Each row is where one point has got to under a steady rotation. How many steps took it there?
The counts run from 0 to 511.
|   49 |  151 |  -90 |  -27 | -280 |   93 |  130 |  122 |  143 |   23 | -510 | -124 |  314 |  -27 |  149 |  131 | -151 |  325 | -107 |  -95 | -106 | -215 |  -97 | -324 |   44 |   17 |  117 | -391 | -323 |   31 |  153 |  424 |  162 | -246 |   -7 | -220 |  507 |  130 | -232 |  -77 |  183 |   81 | -195 |  109 | -247 |  493 |  159 | -357 |  188 |  319 |   59 | -233 |   14 |  -90 |  123 | -564 |   57 |  -54 | -358 |   68 | -304 |  172 | -359 |  276 |  232 |    6 |  347 | -175 |  256 | -223 | : 121
|  125 |  103 | -127 |  180 |  136 |  332 |  -52 | -221 |  167 |   45 | -733 | -181 |  332 |  -15 |  266 |   71 | -233 |  153 | -109 | -159 | -105 |  -86 | -173 | -381 | -164 |  -22 |  292 | -226 | -282 |  352 | -220 |  338 |  134 | -137 |  -13 |  407 |  454 |   50 | -215 | -358 | -140 | -110 | -119 |  146 | -399 |   23 |   44 | -103 |  366 |  187 |  145 |   97 |  -11 | -134 |  193 | -308 |  376 |  -19 |  -38 |  -16 | -221 |  190 | -254 |  366 |  575 |  -89 | -139 |  -96 |    4 | -237 | : 305
|   81 |   46 | -162 |  -51 |  285 |   14 |  228 |  -70 |  -22 |  -83 | -514 |  -37 |  286 | -289 |  261 |  158 | -100 |  222 | -320 |  -77 | -164 | -225 | -231 | -171 | -148 |  189 |  312 | -462 | -288 |  247 | -529 |  441 |  246 | -206 |   83 |    4 |  538 |  253 |  222 |  -82 |    6 | -278 | -135 |   80 |  -93 |  345 |  -21 |   37 |  441 |  265 |  -17 |  -74 |    4 |  149 |  209 | -205 |  352 |  249 | -406 | -147 | -356 |  -10 |  -64 |  296 |  219 | -124 | -207 | -142 |   80 | -126 | : 17
|  -48 | -241 |   78 |   68 |  327 |  218 |  177 |   15 | -117 |  170 | -452 |   49 |  386 | -339 |  204 |   18 |  -70 |  212 | -602 |  -58 |  -87 | -293 | -144 |  101 |  -68 |   56 |  186 | -229 | -148 |  427 | -290 |  342 |  123 | -328 |  194 |  161 |  354 |   40 |  239 | -172 | -277 |   57 | -304 |   27 |  -25 |  230 |  -91 |  -44 |  371 |  157 |  265 | -100 |  -78 |  116 |   68 | -370 |  290 | -118 | -383 | -230 | -277 |   54 | -141 |  161 |  447 | -238 |   38 | -200 |  212 | -228 | : 364
|  142 | -138 |  -61 |   75 |  -58 |   73 |  213 |   17 |  -19 | -163 | -522 |  -69 |  356 |  -51 |  256 |  180 | -178 |  277 | -366 | -162 | -185 | -598 | -133 |  -14 |  130 |   99 |   20 | -422 | -187 |  114 | -134 |  268 |  108 |  -90 |  -87 |  -29 |  533 |   89 |   12 |  -47 | -111 |   76 | -362 |  197 |   87 |  441 |   64 | -172 |  369 |  244 | -287 | -165 |    3 |  310 |  138 | -319 |  142 |   87 | -461 | -148 | -417 | -113 | -172 |  236 |  152 | -140 |  -26 | -397 |   83 | -301 | : 397
|  232 |  110 |    3 | -118 | -356 |  264 |   42 |   49 |   57 |  -27 | -534 | -116 |  349 |   52 |  169 |  202 | -121 |  305 | -180 | -117 |  -45 | -318 |   19 | -175 |   75 |  -35 |   65 | -512 | -334 |    0 |   51 |  318 |   79 | -175 |  -85 | -207 |  458 |  165 | -327 |  -71 |    3 |  124 | -192 |  167 | -244 |  485 |  123 | -299 |  193 |  376 |  -61 | -126 |   21 |    4 |  109 | -562 |  126 |   31 | -383 |  117 | -360 |  155 | -369 |  274 |  268 |  -91 |  166 | -322 |  246 | -243 | : 114
|  -85 | -214 |  -19 |   92 |  287 |  114 |  -19 |   35 |  -23 |    9 | -504 |  -49 |  310 | -113 |  396 |  -60 | -147 |  -36 | -333 |   15 |  -56 | -194 | -215 |  223 |  -93 |  307 |  218 | -164 | -289 |  136 |  -44 |  419 |  318 | -343 |  211 |  376 |  480 |  -94 |  156 | -171 |  -68 |  118 | -383 | -142 |  107 |  208 |   80 | -150 |  517 |  227 |   94 | -120 | -251 |  174 |   67 | -227 | -122 |   95 | -447 |   17 | -255 |  104 | -119 |  158 |  684 | -122 |  169 |  -12 |  216 |  -88 | : 220
|   18 |   25 | -216 |  107 | -259 |   61 |  152 |   53 |  214 |  -86 | -664 | -110 |  263 |  138 |  192 |   30 | -277 |   64 |   90 |  -63 | -199 | -381 | -180 |  -57 |   -1 |   47 |  -42 | -251 | -353 |    0 |  233 |  390 |  281 | -118 |   25 |  118 |  574 | -171 | -167 | -264 |  153 |  109 | -332 |   56 |  -91 |  492 |  151 | -323 |  311 |  288 | -101 | -161 |  -68 |   82 |  194 | -378 |  -95 |  131 | -312 |   78 | -258 |   71 | -195 |  246 |  404 |   25 |  308 | -107 |  252 | -125 | : 264
|   56 |  -47 |   -6 |  175 |  187 |  138 |  178 |   10 |   36 |  322 | -418 | -101 |  157 | -341 |  129 |  -55 |  -62 |  464 | -322 | -143 |  -75 | -378 | -198 | -225 |  303 |  -68 |  119 | -394 | -203 |  442 | -121 |  353 |   96 |  -70 |  187 |   84 |  684 |   68 |   54 | -324 |  -40 |   93 | -269 |  -88 | -217 |  196 | -176 |  -72 |  163 |  -84 |  223 | -128 | -126 |  -98 |   83 | -353 |  330 | -107 | -408 | -276 | -269 |  -48 | -156 |  138 |  405 | -376 |   75 | -178 |  128 | -190 | : 345
|   55 |   86 | -250 |    8 |  282 |  -96 |  103 | -161 |   13 | -172 | -575 | -119 |  197 | -211 |  391 |   30 |   56 |  135 |  -83 |   63 | -278 | -272 | -173 | -152 |  -86 |  103 |  370 | -413 | -377 |  230 | -341 |  420 |  323 |  -71 |    7 |   84 |  536 |  170 |   81 |  -17 |  199 | -174 | -106 |  -35 |  -49 |  325 |   41 |  -14 |  448 |  223 |   19 | -170 | -155 |  161 |  162 | -148 |  297 |  390 | -312 |  -23 | -362 |  -54 |  -95 |  316 |  370 | -165 |  -50 |  -35 |   32 |  -21 | : 25
|  -68 |  146 |  -47 |   94 | -281 |  237 |  -90 |  -92 |   99 | -108 | -490 | -187 |  351 |  211 |  283 |  145 | -147 |  353 | -137 | -192 | -115 | -250 | -138 | -245 |   15 |  104 |  242 | -310 | -290 |   56 |  263 |  343 |  191 | -271 |  -46 |  108 |  388 |  -34 | -347 | -142 |  109 |  249 | -308 |  179 | -155 |  293 |  259 | -225 |  268 |  321 |   25 | -300 | -260 |  -21 |   27 | -502 |   -1 |  -97 | -211 |  152 | -243 |  209 | -361 |  280 |  365 | -101 |  363 | -193 |  111 | -360 | : 117
| -185 |   92 | -345 |  104 |  -35 |  147 |  154 |   67 |  187 |  -97 | -716 | -245 |   45 |   78 |  196 |  187 |  -85 |  121 | -164 |   -6 |  -76 | -167 | -402 |  -56 |  204 |  198 |  183 | -161 | -172 |    7 |  227 |  256 |  391 | -246 |  -38 |  296 |  662 |   43 |   43 | -322 |  -88 |  -54 | -463 |   35 |  -13 |  465 |   72 |  -81 |  531 |  174 |   21 | -374 | -292 |  -26 |   45 | -160 |   49 |   95 | -284 |   73 | -372 |   35 |  -67 |  260 |  335 | -246 |   55 | -110 |  -16 | -223 | : 420
|    9 |  -80 |  -14 |   50 |  193 |  137 |  222 |  -55 | -148 |  149 | -447 |   85 |  246 | -389 |  182 |  -99 | -107 |  209 | -439 |   31 | -212 | -158 |  -62 |  102 |   27 |   91 |  152 | -247 | -314 |  372 | -104 |  303 |  291 | -278 |  241 |  -90 |  483 |   74 |  322 | -116 |  -41 |   96 | -271 | -227 |   -8 |  463 | -127 | -160 |  356 |  222 |  382 | -133 |  -62 |  129 |  114 | -314 |  187 |  117 | -341 | -107 | -325 |    5 | -140 |  239 |  465 | -229 |  299 |   68 |  385 | -113 | : 360
|   39 | -203 |   89 |  119 |   92 |  175 |   28 | -131 |  -87 | -150 | -496 | -199 |  347 |  -39 |  436 |  120 |  -33 |  117 | -384 | -235 | -232 | -463 | -152 |   30 |   14 |  -64 |  133 | -333 | -217 |  264 |  -92 |  176 |  205 |  -93 | -111 |  211 |  405 |    5 |  -12 | -123 | -338 |   70 | -406 |  239 |  119 |  302 |  121 |  -69 |  519 |  119 | -151 | -224 | -266 |  227 |   37 | -304 |  186 |   52 | -372 |  -88 | -412 |  -38 | -129 |  134 |  345 | -345 |  -47 | -340 |  -44 | -390 | : 389
|  -13 | -176 | -157 | -135 |   -3 |  286 |   50 |  214 |   18 |   71 | -556 |   59 |   43 | -228 |  149 |   42 |   56 |  192 | -279 |  170 |  192 | -292 | -134 |   64 |  194 |  156 |  248 | -286 |  -84 |   76 | -116 |  432 |  294 | -176 |  102 |   17 |  628 |  326 |  146 | -153 | -102 |  147 | -301 | -187 | -205 |  532 | -184 | -221 |  340 |  212 |   58 | -116 |  -95 |   40 |    2 | -389 |   55 |  173 | -572 |   66 | -317 |  160 |  -80 |  176 |  484 | -107 |   99 |  -72 |  292 |   30 | : 69
|  111 |  -45 |    8 |  251 |   66 |  312 |   42 | -215 |  -74 |  171 | -423 |  -92 |  436 | -111 |  284 |   21 | -140 |  547 | -202 | -254 | -224 | -413 | -101 | -353 |  179 |   28 |  245 | -390 | -308 |  343 | -117 |  338 |   10 | -132 |  167 |  285 |  523 |  -96 | -151 | -297 |  154 |  143 | -253 |    5 | -174 |   27 |  -52 |  -64 |   83 |    8 |  103 | -123 | -207 |  -50 |  101 | -307 |  295 |  -65 | -258 | -255 | -153 |  -11 | -332 |  232 |  388 | -224 |   75 | -203 |   47 | -331 | : 331
|  230 |   96 | -239 |   15 | -181 |  315 | -161 | -166 |  -48 | -139 | -621 |  -73 |  246 |   37 |  360 |   79 |  -78 |  343 |   65 |   49 | -207 | -181 |   -2 | -321 |   81 |  197 |  349 | -420 | -344 |  110 |  -37 |  353 |  211 | -155 |  -51 |   90 |  582 |  194 | -225 |  -32 |  202 |   72 |  -87 | -132 | -208 |  394 |  -52 | -152 |  234 |  272 |  -31 |  -93 | -240 |   17 |   40 | -245 |  155 |  347 | -188 |  102 | -209 |   27 | -332 |  365 |  512 |  -89 |  140 |  -22 |  135 | -198 | : 464
|  141 |  280 |   -9 |   32 |  305 | -103 |   45 | -179 |   96 |  -43 | -469 | -200 |  268 | -207 |  378 |   10 |    7 |  212 | -106 |  -86 | -342 | -138 | -131 | -315 | -251 |   63 |  315 | -474 | -455 |  274 | -331 |  399 |  313 | -240 |   23 |  -35 |  450 |  122 |  -48 |  -34 |  285 | -175 |   50 |  -72 |  -84 |  169 |  171 |  -63 |  332 |  215 |  143 | -132 |  -82 |  -22 |  151 | -296 |  225 |  219 | -218 |   23 | -328 |   88 | -219 |  272 |  520 | -191 |  132 |  108 |   97 |  -80 | : 167
|  -79 |  -77 |  -84 |  102 |  246 |  136 |  149 | -143 | -163 |   90 | -444 |   49 |  347 | -329 |  260 | -125 |  -74 |  134 | -401 |    4 | -228 | -129 | -131 |   40 | -120 |  118 |  210 | -183 | -376 |  374 |  -35 |  275 |  312 | -374 |  311 |   33 |  414 |   17 |  297 | -114 |  -37 |  100 | -342 | -190 |   10 |  376 |  -88 |  -91 |  439 |  231 |  299 | -190 | -264 |  103 |   24 | -251 |  171 |   23 | -259 | -100 | -280 |   -4 | -160 |  269 |  557 | -284 |  323 |   78 |  267 | -161 | : 361
|  149 |   13 | -200 |  104 | -202 |   53 |  210 |  167 |  162 |  -68 | -705 |  -66 |  290 |   71 |  102 |   92 | -254 |  107 |   48 |  -99 | -118 | -420 | -143 |  -77 |   45 |   79 | -130 | -349 | -330 |  -25 |  213 |  442 |  203 | -137 |   40 |  -21 |  651 | -109 | -201 | -237 |   97 |   49 | -331 |   70 | -180 |  578 |   60 | -403 |  247 |  266 | -157 | -126 |   96 |  103 |  182 | -452 |  -54 |  129 | -402 |   92 | -324 |   26 | -190 |  232 |  310 |  131 |  263 | -174 |  220 |  -78 | : 263
|  -92 |  141 |  -62 |   70 |  178 |  165 |  -22 | -145 |  135 |   45 | -405 | -203 |  327 |  -71 |  342 |  109 | -228 |  221 | -295 | -157 | -186 |   41 | -291 | -291 | -241 |  186 |  410 | -263 | -332 |  226 | -274 |  418 |  280 | -444 |  148 |  263 |  417 |   43 |  -20 | -164 |   20 | -172 | -136 |  122 | -230 |  -12 |  205 |   12 |  400 |  221 |  280 | -155 | -231 | -130 |  139 | -270 |  236 | -101 | -190 |  -13 | -201 |  213 | -292 |  319 |  423 | -130 |   49 |  -93 |   66 | -220 | : 156
|   46 |  -89 |  -21 |   29 | -177 |  390 | -212 |  -41 |   46 |  -96 | -576 | -281 |  314 |  216 |  324 |  129 |  -40 |  182 | -151 | -116 |  -25 | -347 | -113 | -171 |    4 |  -48 |  240 | -410 | -148 |   96 |   21 |  296 |  197 | -163 | -223 |  189 |  322 |   89 | -473 | -155 | -209 |  167 | -207 |  197 | -165 |  227 |  189 | -201 |  368 |  305 |  -79 | -157 | -196 |   64 |  -44 | -448 |  108 |  -14 | -306 |  197 | -327 |  222 | -264 |  288 |  502 | -211 |   70 | -311 |   32 | -343 | : 105
|  -98 |  -68 |   96 |  185 |  200 |  222 |  116 |  -60 |   -1 |  284 | -444 | -205 |  266 | -259 |  227 |  -78 |  -80 |  362 | -359 |  -86 | -137 | -224 | -251 |  -73 |  206 |  -44 |  206 | -161 | -198 |  445 |  -10 |  269 |  203 | -206 |  175 |  301 |  578 |  -63 |  117 | -305 | -173 |  229 | -327 | -126 | -105 |  156 | -110 |  -36 |  304 |  -68 |  345 | -232 | -358 |  -85 |  -35 | -324 |  211 | -101 | -303 | -163 | -268 |   39 | -137 |  184 |  524 | -451 |  158 |  -85 |   62 | -262 | : 350
|  -41 |  -92 | -251 |   41 |  -91 | -128 |  269 |   27 |   71 | -198 | -595 |  -64 |  279 |  -79 |  258 |  101 | -152 |  228 |  -71 |  -94 | -180 | -497 | -172 |  -67 |   84 |   50 |  -22 | -388 | -312 |   52 |  139 |  315 |  246 |  -33 |   -5 |  -88 |  590 |   15 |   89 | -130 |  129 |   33 | -355 |  110 |   64 |  639 |   92 | -225 |  385 |  250 | -147 | -296 |  -93 |  207 |  184 | -331 |   65 |  170 | -427 |    1 | -411 | -126 | -146 |  244 |  123 |  -59 |  201 | -210 |   89 |  -97 | : 405
|  361 |  176 |  206 |  -15 |  228 |  -16 |   13 | -137 |  -57 |   48 | -338 | -165 |  261 | -277 |  353 |   57 |   10 |  393 | -211 | -111 | -406 | -256 | -119 | -167 |   61 |  122 |  215 | -603 | -446 |  156 | -368 |  319 |  194 | -178 |   57 |  -41 |  603 |  178 | -169 |  -53 |  264 |  -53 |  -82 | -127 |  -74 |  280 |   68 |  -63 |  109 |  166 |   -1 | -112 | -103 |   93 |  132 | -273 |  158 |  288 | -451 | -109 | -306 |   30 | -255 |  154 |  437 | -234 |   96 |  -42 |  208 | -130 | : 179
|  354 |  140 |  218 |   54 |  254 |   84 |    0 |  -81 |  -75 |   51 | -368 | -150 |  279 | -161 |  292 |  120 |   36 |  372 | -318 | -118 | -308 | -328 | -210 | -147 |   59 |   59 |  257 | -607 | -388 |  178 | -436 |  330 |  103 | -126 |   32 |   44 |  599 |  220 | -162 |  -88 |  193 |  -63 |  -61 |  -56 |  -93 |  182 |   86 |   16 |   69 |  114 |  -90 |  -49 |  -61 |   70 |  108 | -310 |  192 |  156 | -513 | -221 | -249 |   43 | -242 |  132 |  457 | -262 |  -38 | -185 |   63 | -207 | : 178
|  -87 |  -97 |   14 |  202 |  190 |  166 |   94 |  -39 |   15 |  268 | -433 | -170 |  246 | -269 |  223 |  -31 |  -90 |  489 | -302 | -118 |  -96 | -385 | -209 | -234 |  303 | -101 |  203 | -279 | -152 |  427 | -109 |  375 |  113 | -110 |  211 |  258 |  558 |   -4 |   56 | -367 |  -16 |  193 | -293 |  -93 | -165 |   86 | -123 |  -23 |  172 |  -68 |  310 | -224 | -205 | -115 |   33 | -362 |  297 | -148 | -300 | -239 | -255 |  -35 | -146 |  143 |  427 | -371 |  143 | -151 |   47 | -232 | : 344
|   49 |   -4 |  -28 |  -77 |  -61 |  292 |   25 |   68 |  -31 |  254 | -479 |    9 |  151 | -290 |   99 |  -59 |   12 |  400 | -307 |   90 |   27 | -152 |  -28 | -192 |  127 |   45 |  291 | -360 | -213 |  235 |  -24 |  323 |  222 | -289 |  161 | -139 |  556 |  314 |  -55 | -161 |   26 |  177 | -187 | -206 | -290 |  439 | -134 | -185 |  125 |  240 |  313 | -118 |  -85 |  -89 |  -26 | -521 |  179 |  -10 | -415 |   33 | -269 |  201 | -284 |  207 |  513 | -195 |  297 |   10 |  308 | -176 | : 495
|  287 |   28 |  224 |  106 |  234 |   76 |   36 |  -39 | -104 |  131 | -298 | -147 |  327 | -206 |  279 |  153 |  -83 |  483 | -348 | -227 | -211 | -418 | -196 | -156 |  130 |  141 |  225 | -623 | -302 |  186 | -354 |  376 |   62 | -134 |  140 |  172 |  661 |   84 | -167 | -164 |  193 |   20 | -196 |    6 | -102 |  169 |    1 |   -6 |   74 |  107 | -107 | -130 |  -75 |  159 |  139 | -302 |  146 |  122 | -604 | -273 | -264 |  -22 | -241 |  109 |  358 | -181 |   19 | -255 |  174 | -201 | : 184
|  111 |  260 |  128 |  -15 |   69 |  285 |  134 |   68 |  172 |  205 | -401 | -240 |  190 | -109 |   46 |  203 | -144 |  372 | -452 | -162 |  -55 |   18 | -325 | -235 |  -10 |  204 |  201 | -340 | -241 |  158 | -204 |  316 |  186 | -536 |   98 |   87 |  530 |  225 |  -97 | -254 | -185 | -196 | -217 |  125 | -283 |  172 |   96 |   -5 |  171 |  266 |  271 | -157 |   24 | -169 |   34 | -372 |  313 | -217 | -385 |   20 | -238 |  281 | -297 |  200 |  317 | -162 |   33 | -168 |  185 | -282 | : 145
|  246 |  -51 | -122 |  -13 |   90 |   51 |   57 | -108 | -150 | -161 | -483 | -132 |  179 | -191 |  276 |   97 |   20 |  380 | -163 |   66 | -237 | -451 | -152 |  -67 |  162 |  158 |  262 | -532 | -314 |   94 | -246 |  365 |  216 |   -3 |  -55 |   50 |  682 |  276 |  -42 |   -3 |  210 |  -79 | -159 | -128 |   18 |  461 |  -56 |  -33 |  327 |  137 | -241 | -171 | -164 |  257 |  112 | -186 |  170 |  441 | -511 |  -87 | -345 | -105 | -113 |  206 |  282 | -154 |  -51 | -160 |   66 | -108 | : 37
|  181 |  174 | -155 |   64 | -115 |  196 |  287 |  198 |  318 |   92 | -696 | -115 |   73 |   -4 |   22 |  168 | -170 |  107 |  -67 | -104 |   19 | -299 | -295 | -164 |  156 |    9 |  -68 | -333 | -186 |   74 |   99 |  358 |  211 | -157 |    2 |   45 |  698 |   94 | -131 | -409 | -160 |  -63 | -311 |   63 | -298 |  473 |   24 | -278 |  166 |  187 |  -23 |  -64 |  142 | -113 |  158 | -460 |  132 |   20 | -416 |   58 | -314 |  118 | -206 |  189 |  412 |  -61 |   48 | -144 |  248 |  -74 | : 275
|   40 | -119 |   66 |  232 |  122 |  188 |  151 |  -94 |  -16 |  202 | -438 |  -97 |  350 | -209 |  216 |  -37 | -197 |  503 | -199 | -194 | -134 | -429 | -205 | -324 |  167 |  -57 |  133 | -347 | -200 |  434 | -158 |  392 |   29 |  -71 |  206 |  199 |  642 |   -4 |  -69 | -329 |   92 |  149 | -248 |  -39 | -182 |   75 |  -89 |  -86 |  121 |  -56 |  170 | -154 | -176 | -111 |   81 | -392 |  309 | -152 | -336 | -287 | -187 |  -73 | -221 |  224 |  316 | -244 |   90 | -208 |   54 | -279 | : 338
